[[130 129 132 129 131 135 126]
 [150 151 157 106 157 104 130]
 [117 125 117 127 125 129 127]] yields 106

[133 155 151 147 104 133 135] yields 147

[109 115 112 157 140 127 127] yields 157

[131 151 120 110 103 117 122] yields 110

[[121 143 146 137 119]
 [121 133 126 134 137]
 [121 143 152 137 100]] yields 126

[136 147 141 156 100] yields 141

[134 121 147 153 131] yields 147
---
Input: [130, 137, 114, 105, 125, 113, 101]
Output: 101
Input: [135, 153, 141, 107, 135, 131]
Output: 131
Input: [101, 136, 131, 128, 104, 138, 128]
Output: 128
Input: [118, 114, 156, 158, 116, 130, 153]
Output: 153
Input: [150, 131, 132, 113, 105]
Output: 105
Input: [127, 130, 150, 144, 125]
Output: 125
Input: [134, 151, 133, 155, 120, 135]
Output: 135
---
[[143 123 136 151 116 115  99]
 [137 125 141 134 118 115  99]
 [147 120 137 147 116 115  99]] → 123

[115 144 128 107 117 127] → 144

[[122 123 108 122 131]
 [125 134 154 120 133]
 [126 138 111 123 132]] → 123

[105 118 113 128 127] → 118

[[136 143 147 107 100]
 [137 147 145 108 102]
 [136 146 150 109  99]] → 143

[101 124 145 128 136 146] → 124
---
Q: [118 115 132 102 122 110 137]
A: 132
Q: [102 119 132 138 124 134 134]
A: 132
Q: [156 140 107 111 126 114 143]
A: 107
Q: [129 145 152 114 130 126 113]
A: 152
Q: [127 140 134 151 125 124 141]
A: 134
Q: [134 156 146 119 144 127 143]
A: 146
Q: [152 135 128 117 126 116 120]
A: 128
---
[143 155 118 104 105 152] ==> 143, 152

[[152 135 118 131]
 [149 135 119 131]] ==> 152, 131

[[124 141 131 123 109 126]
 [138 139 124 156 128 145]
 [144 128 136 127 150 114]] ==> 124, 114

[120 110 124 144 121 152 119] ==> 120, 119

[140 137 112 145 154] ==> 140, 154

[[105 119 111 115]
 [128 126 148 125]] ==> 105, 125

[[157 134 135 120 131 125 133]
 [111 135 102 125 125 138 135]
 [113 141 126 118 113 127 139]] ==> 157, 139

[139 110 118 143 106] ==> 139, 106
---
[107 104 153 151 150] Answer: 153, 151

[137 120 121 103 114 127] Answer: 137, 127

[[127 126 122 130]
 [148 102 124 118]] Answer: 148, 130

[124 105 132 134 117] Answer: 134, 132

[123 156 130 139] Answer: 156, 139

[[127 120 109 115 155 156 132]
 [115 137 111 133 129 133 119]
 [128 124 116 137 126 136 101]] Answer: 156, 155

[104 108 116 113 131] Answer: 131, 116

[116 124 104 110 141] Answer: 141, 124

[109 102 135 129 142 136] Answer: 142, 136

[[128 132 156 124]
 [127 119 145 105]] Answer: 156, 145
---
Input: [102, 119, 122, 138, 131]
Output: 131

Input:
[[127, 132, 137, 131],
 [105, 120, 143, 104],
 [118, 128, 137, 123]]
Output: 123

Input: [107, 125, 143, 111, 145, 122, 133]
Output: 133

Input: [137, 129, 136, 128, 155, 138, 142]
Output: 142

Input:
[[126, 137, 138, 127, 112],
 [118, 124, 141, 122, 102]]
Output: 102

Input:
[[142, 126, 156, 111, 138, 120],
 [113, 113, 137, 142, 131, 112]]
Output: 112

Input: [125, 139, 136, 143, 119, 154, 149]
Output: 149
---
[119 126 153 142] ==> 126

[134 117 117 124 149 113 135] ==> 134

[146 131 133 100 123 126 118] ==> 131

[116 149 114 141 106] ==> 116

[106 137 110 105] ==> 106

[[125 129 127 127]
 [138 133 123 106]
 [136 128 120 130]] ==> 133

[134 146 153 122] ==> 134
---
[[104 123 110 148 122 101]
 [154 132 144 105 120 143]]
105

[143 118 123 123 122 133 152]
122

[106 118 140 156 131 122]
156

[149 101 142 110 139 136]
110

[130 104 131 128 112 128 130]
112

[[126 141 112 134 117 153]
 [132 135 115 109 118 146]]
109
---
[[126 155 124 122 139 127 137]
 [124 155 120 124 137 126 138]
 [120 153 112 128 131 124 139]] Answer: 124

[130 157 124 116 106 111] Answer: 124

[134 147 154 157 141] Answer: 154

[[115 136 116 110 146 125 118]
 [129 110 112 134 128 133 150]
 [147 140 139 141 111 134 125]] Answer: 116

[139 158 138 106] Answer: 138

[111 154 126 144] Answer: 126

[105 107 141 156 126] Answer: 141

[134 117 144 156 140 141 122] Answer: 144

[[153 126 122 135]
 [126 131 127 128]] Answer: 122

[154  99 101 125] Answer: 101
